The rows of D fall into 3 groups, and each row is roughly a mix of its group's hidden directions.
D:
[[ 22   9  34 -16  24 -11 -26   4 -11  33 -44]
 [ 39   8  26 -32  46   8  15  27  14   4   2]
 [  0 -24 -12 -19  44   9 -33  14  11  36 -28]
 [ 50   8  -2  15  39 -41   3 -14  -6  16  -9]
 [-26  26  13  10   2 -19 -22 -57   3  -1  30]
 [ 11 -47   8   4   8  51  25 -18   8  18 -13]
 [ 30  -3  36  15  45 -27  22  -3  -1  11 -29]
 [ -8  42 -19  -7 -24 -46   4  27 -27 -17   3]
 [-26 -32 -14 -34   0  -9 -42 -32  24   6  -9]
 [-57 -11 -26 -30   0  18 -21   8   6 -19 -21]
 [ 30   8  -6 -13  40 -20   9 -12  45 -31  11]
 [-22 -22 -16 -37   8 -22 -45 -23  26  13 -10]
 [ 26  24  14  30 -28  10  47   9 -17 -18  22]
 [ -8 -11  -8 -22  37 -12 -55  -2  27  23 -10]
 [-45 -10 -14  21  -5   6  -2 -19 -35 -35  31]
 [ 25  -1  45  20  15 -14   9   3 -28  38 -29]
 [-22 -41 -19   7   7  16  11  31  21 -17 -44]
 [-17 -38  13   8  11  18  21  32  18 -11 -48]
 [ 23  -4  10  11   4  17 -23  11  41  26 -50]
 [ 31 -15   1 -15   8  23  28  53   9   8 -28]
 [ 26  39   9  -1   0 -26 -11 -33 -24  19  39]
 [-34  18  -6  29 -24   0   0 -48 -10 -10  34]
 [ 12 -31  25  14  37  43  18 -10  18  25 -11]
 [-15 -31   6  -8  11  24  16  27  42 -30 -31]
 [-39  11 -16 -13 -47  25 -19  -4 -19   0  31]
 [ 11 -11   0  20 -13  21 -19  12  35  25 -55]
 [ 61  -7  -8 -19  -1 -10   8  41  10  14 -16]
 [  4 -39  20   8  10  40  43 -24  11  17 -12]
 [-57   4  10   1   6 -15 -27 -43 -14 -11  11]
 [ -2  -6 -60   7 -40  12 -15   5   2  -8  29]
 [-15  10   4   3 -12  -7 -26  -5 -56  44 -18]
 [  7 -42  22   4   9  39  19 -37  28  14  -1]
 [ -8 -22   3   9  -3  30  -7  28  23  17 -59]
 [-29  10   2 -17  -3 -47 -25 -39 -22  -5  23]
 [ 17  37 -25  -2  -3 -27  -9  51 -29   3  -2]
 [-17 -28 -17   8 -28  34  22  23  33 -33   9]
 [-33  29  27  -9  15 -17 -12 -51   3   3  25]
 [-21   2 -25  34 -45 -17 -22 -39  -7  -1   9]
 [ 29   6  29  26  37 -36  29 -17 -16  14  -4]
 [  1 -14   4   8  -9  30   3  28  28  23 -57]
 [-45 -14  -9 -31 -10 -29 -27 -35  14 -11  -8]
 [-30 -20 -10 -35  11 -26 -40 -26  26  10 -12]
 [ -3 -11   2  15 -17  31   2  20  30  25 -56]
 [ 26  15  -7   9  48 -49   4 -26 -12   8  -2]
 [ 30  18  24  39  -8  26  44  11 -11 -10  18]
 [ 32 -12  31  15  44 -19  29   4  18  -1 -28]
 [ -5 -15   4  12  -9  22 -18  16  29  23 -61]
 [-27  -1 -17  26 -38 -22 -35 -40  -3   5  -5]
 [ 29  37 -13  -5  -7 -23 -21 -29 -18  16  42]
 [ 12  12  14   1  36 -35 -14 -14 -34  33 -32]
 [-58 -15   0 -10 -20  -6  11 -34 -13 -30 -14]
 [-66  -8   0   3  -7 -11 -20 -32 -23 -13   2]
 [ 24  -6   7  13   2  39   7  28  35  20 -42]
 [ 22  39   4   0  -6 -22  -9 -33 -22  14  47]
 [ 22  15  13  32 -22  20  53  13 -25 -15  11]
 [ 30  37  19  33  -1   2  39  28 -15  -6  17]
 [-33   4   9  -6   9 -35 -46 -43  -6  -4   6]
 [-46 -15 -20 -30  -6  26 -26  20  12 -13 -30]
 [-24 -14 -17 -34  17 -24 -51 -10  18  14 -15]
 [-42  -5 -19  31 -43  -7 -21 -33  -7   2  -9]
 [ 27  17 -10  52 -22  17 -14 -30  28   4  12]
 [ -3  24  -8  11  11 -35  -7 -34 -48  23  18]
 [ 26  15  19  34 -19  23  50   8 -16 -14  17]
 [ -2  22 -29   8 -19 -19 -21 -24 -45  24  29]
 [ -4 -31 -13  -3 -14  32   9  34  44 -28 -15]
 [ 22  31 -22  16 -11   2   0  50 -42  -9   3]
 [-29   9   1  -8   1 -40 -30 -44 -19  -8  27]
 [-11   9  -3  16  15  -6 -13 -34 -21 -33  55]
 [  5  40  -9   6 -44 -28   0   7 -17 -33  28]
 [-34  22   0   7 -13  -8  20 -39 -21 -14  47]
 [-11  15   1 -13  13 -27   3 -27 -29 -24  55]
 [ -4 -38  24  -7  29  19  13 -32  35  27 -12]
 [-12 -41   9  18   5  19  30  32  19 -13 -40]
 [-50  -9  12  19  16  27 -26 -17 -11 -36  -8]
 [-28 -35  -4   6 -11  31  26  26  31 -32 -12]
 [  7 -16  16 -31  39  21  23  48  -5  -7 -16]
 [ -4  46  -9  -9 -10 -56 -21  18  -3 -12  14]
 [-22 -23  16 -23  30 -17 -13 -34  41  22 -13]
 [ 25  43   0 -25  -4 -13 -31 -27  -4   9  40]
 [ 17 -20 -26 -10 -32   4  37  47 -15   5 -17]
 [ 33  28  31  33  -1   5  45   8   4  -1  23]
 [ 39  14  21   9  45 -39   8 -18  -9  17 -12]
 [ 16 -17  -1   4  -1  37  23  46  17  11 -40]
 [-22 -26  -9 -28  23  -6 -50 -19  26  15 -13]
 [  9  16   5  28 -27  17  50  14 -35 -23   7]
 [ -4  34 -30 -10 -28 -38  -7  30 -32 -16   2]
 [ 16  36   1   2   9 -33  -8 -37 -31  17  35]]
Here is one row of each group, with its name. Which group are the others in?
[-30 -44 -25 -30  -6  13 -32 -25   3   1 -20]
<37>
[  5  17 -49   3 -29  -5 -17 -17 -11  -2  48]
<75>
[ -2  -2  10  14 -10  39  15  19  33  26 -48]
<123>

[ 22 -30  24  12  32  41   2 -16  31  25   1]
<37>
[ 21 -14   2  14   1  39   7  36  27  14 -44]
<123>
[  4  -8   2   8 -52  38  14  18  21 -14  34]
<75>
[52 -1 -3 -4 11 23 37 42  4 -4 11]
<123>
[ 27  28  -9  33 -21 -11 -12 -42  15   4  35]
<123>
[  0  25   9  16 -19 -15   0 -26 -49  29  34]
<75>
[-15  19   2  13  -6 -21  -8 -25 -59  33  12]
<75>
[ 18  24  22  34 -21  11  50   4 -15 -20  21]
<37>
[ 38   6  11 -18   1 -30   4 -13  46  33  20]
<37>
